Here are some numbered points:
[-0.3  0.2 -0.2 -0.9 -0.2 -0.1  0.9 -0.3 -0.3 -0.6  0.6  0.1 -0.7  0.1  1.4 -1.3] 0
[-1.0  1.3  0.3  0.1 -0.5 -0.7 -1.8 -0.1 -2.0 -0.2  0.9 -0.3 -0.2 -1.8 -0.3  0.6] 1
[-1.7  0.1 -0.4  0.6 -1.4 -0.7 -0.5 -1.0  0.6 -0.1  0.6  0.7 -0.9 -0.4  0.0  0.3] 2
[ 0.8  1.8  2.1 -0.2  0.0 -1.1 -0.1  0.8 -0.8 -0.8 -1.2  1.1  0.8  0.0  0.4 -0.1] 3
[-0.5 -0.4 -1.3  0.0 -0.1  1.1 -0.1 -1.0  0.4 -0.3 -1.0  1.3  0.0  0.3  0.3 -0.2] 4
[ 0.5  0.8  1.8 -1.1  2.0  0.0  1.2  0.0  1.6 -0.2 -0.9 -1.4 -1.3  2.7 -0.8  1.7] 5
[ 0.3  0.8 -1.8  1.0 -0.6  0.0  0.5  0.7 -0.8  0.0  1.7  1.3  1.1  0.0  0.9 -0.4] 6
[-1.6 -1.4 -2.4 -0.6 -0.8  0.1  0.4  0.4 -0.7  1.3  0.1  0.0  1.4 -0.7  0.1 -0.5] 7
[ 0.1  0.8 -0.5 -1.4  0.7 -0.7  0.3 -0.5  2.1 -1.5 -1.1 -0.7 -2.1  4.2 -0.4 -2.0] 8
[-0.9  0.0  0.1  2.0 -2.0  0.6  0.3 -0.5 -1.9  0.4  1.2 -0.6 -0.3 -2.4 -0.1  1.9] 9
[-2.2  0.6 -1.6 -1.0 -1.1 -0.1 -0.7 -0.2 -0.2  0.4  0.7 -0.1 -0.5 -3.1 -0.1  0.6] 10
[-1.8 -0.4 -1.3 -1.1 -0.1 -1.1 -1.8  0.7  1.0 -1.3 -0.3 -0.5 -1.1 -0.5  0.4 -1.4] 11
[-0.2 -0.6  1.9 -0.7  0.4  0.4  0.7  0.6  1.5 -0.8 -1.3  0.1  1.0 -0.4 -0.3 -1.5] 12
[ 2.7  0.5  1.9  0.3  3.5  0.0  0.6  1.0 -0.4 -0.6 -0.5 -1.7 -1.0  1.6 -0.6  1.1] 13
[ 1.5  0.0  0.5  1.6 -0.6 -0.1  0.2 -0.2 -0.3  1.0 -0.7 -0.3  2.5 -0.6  0.5 -0.4] 14
[ 2.2  0.9 -0.7  0.2  1.3 -0.3  0.0 -1.1  0.6 -0.1 -2.2  1.5 -0.3  2.0 -0.4  1.5] 15
[-1.1 -0.5 -1.2  0.1  0.0 -0.9 -1.6 -0.9  0.5  0.4  1.0 -0.4  0.5 -0.6 -0.2  0.2] 16
[ 0.4 -0.2 -1.6 -0.4 -1.1  2.5  0.3 -0.5  0.2  0.9 -0.1  0.2  1.4 -1.7  0.6  1.4] 17
[ 0.9  0.1  0.3  1.4 -0.6  1.2  0.1  0.9 -0.9  0.8  1.7  0.2  1.0 -0.8  1.4  0.4] 18
[-2.1 -0.3  0.9  2.3  0.2 -1.8 -0.3  0.6 -1.8 -0.4  1.0 -0.4 -0.5 -1.2  0.5  0.3] 19
[ 1.4  0.9  1.5  2.5  2.4  1.9  1.2  0.9  1.1  1.0 -0.4 -0.3 -0.3  0.0 -1.2  2.8] 20
[-2.1 -0.2 -1.0 -0.8 -1.3 -0.7 -0.7  0.9 -1.7 -0.1  0.7 -1.4  0.0 -3.3 -1.1  1.2] 21
[ 1.8  0.6  1.6  1.6 -0.4 -0.4  0.7  0.4 -0.4  1.2 -2.3  1.1  3.5 -0.5  0.6 -0.8] 22
[-0.8  0.4 -0.2 -0.1 -1.4 -0.4 -0.4  0.9 -0.8 -0.3  0.8 -0.5  0.0 -1.5  0.7 -1.1] 23
[ 0.0 -0.1  1.1  0.8  0.0 -0.9  0.0  0.5  0.5 -0.5 -0.9 -1.6  0.5  1.3 -0.4 -1.2] 24
[-0.3 -1.4  0.5  0.3 -2.8  0.9  0.3 -0.8 -1.6  0.8  1.6  0.9  0.9 -2.3 -0.3  2.2] 25
[-0.5  0.4  1.2  0.2 -0.4 -0.7  1.4  0.3  0.3  0.8  0.2 -0.5  0.5  1.2  0.0 -2.9] 26
[ 1.4  0.1  0.1  0.3 -1.5 -0.4  0.1 -1.8 -1.6  0.2  0.1 -0.5  2.6 -1.8  0.5 -0.2] 27
[-0.3  0.2 -1.2  0.6 -1.4  0.4 -1.0  0.3 -0.9  0.1  0.3  0.9  1.4 -0.6  0.7 -1.3] 28
Which two points above are nearest to each new point, looking only along the 4 directions in which the numbered points spread most? Their numbers follow each, nearest first.
[-0.5 -0.4  0.5  0.9 -1.3 -1.0  0.0 -0.9 -0.8  0.3  0.8 -0.2 -0.4  0.6 -1.2 -1.1] 0 23
[ 1.1  0.3  0.0 -1.3  1.1  0.5  1.1  0.6  1.5  0.1 -0.5  0.9 -2.1  0.8 -0.3  2.3] 15 5
[ 0.6  1.6  1.4 -0.4  1.4  0.2  0.5  1.1 -1.4 -0.2  0.2 -0.9  0.4  1.2 -0.6 -2.1] 24 3
[ 0.3 -0.4  0.5  1.3 -1.6  0.1 -0.7  0.0 -1.4 -0.3  0.7  0.1  0.5 -1.7 -0.3  0.2] 18 1
[-0.1  0.6  0.9 -0.2 -1.9 -0.2 -0.2  0.6 -0.6 -0.5  0.1 -1.1  0.5  1.7  0.3 -1.8] 26 12
[-0.5  0.0  1.7  1.5  0.4  0.7  0.9  0.2  0.5 -0.3  1.0  0.0  1.4  1.0  0.5  0.1] 3 12
[-0.9  0.0 -2.1 -1.7  2.5  0.0  0.6 -0.4  1.7  0.1 -0.8 -1.6 -3.8  2.5 -1.6  1.1] 5 8
[-0.2 -0.1 -0.3  0.6  0.3  0.3  1.3  0.9  0.1 -1.8 -1.2 -0.1 -0.2  1.4  1.3 -1.6] 12 24
[ 1.2  0.8 -1.4 -0.4  0.7  0.5  0.9 -1.4  0.4  0.0 -0.2  0.0 -0.2  1.4  0.7 -1.8] 4 12
[-1.3 -1.1 -0.1  0.7  0.1  0.5 -0.1 -0.6 -0.1 -0.1  0.2  0.4  0.1  0.7  0.4 -1.5] 0 16
[-0.1 -1.0  2.6  0.4  0.6  0.6 -1.2  0.5 -1.5 -0.1 -0.2  0.3  1.4 -0.4 -0.6 -0.3] 3 18
[-1.4  0.3 -2.2  0.4 -0.3 -0.3 -1.0  1.1 -1.7  0.6  0.3  1.4  1.2 -0.2  0.3 -2.4] 28 7
[-2.3 -1.1 -1.7 -0.2 -1.9 -0.5  0.0  0.1 -1.8  0.2  1.5  0.5 -0.3 -1.5 -0.3 -0.1] 10 21
[-0.2  0.5  1.4  0.1 -1.2 -0.4  0.4 -0.4 -0.9 -0.1  0.5  0.6  0.8 -1.0 -1.2  0.2] 18 6
[-1.6 -0.9  0.4  1.3 -1.9  0.3 -0.6 -1.8 -1.6  0.4  0.6  0.7  1.1 -0.8 -0.3  0.4] 6 18
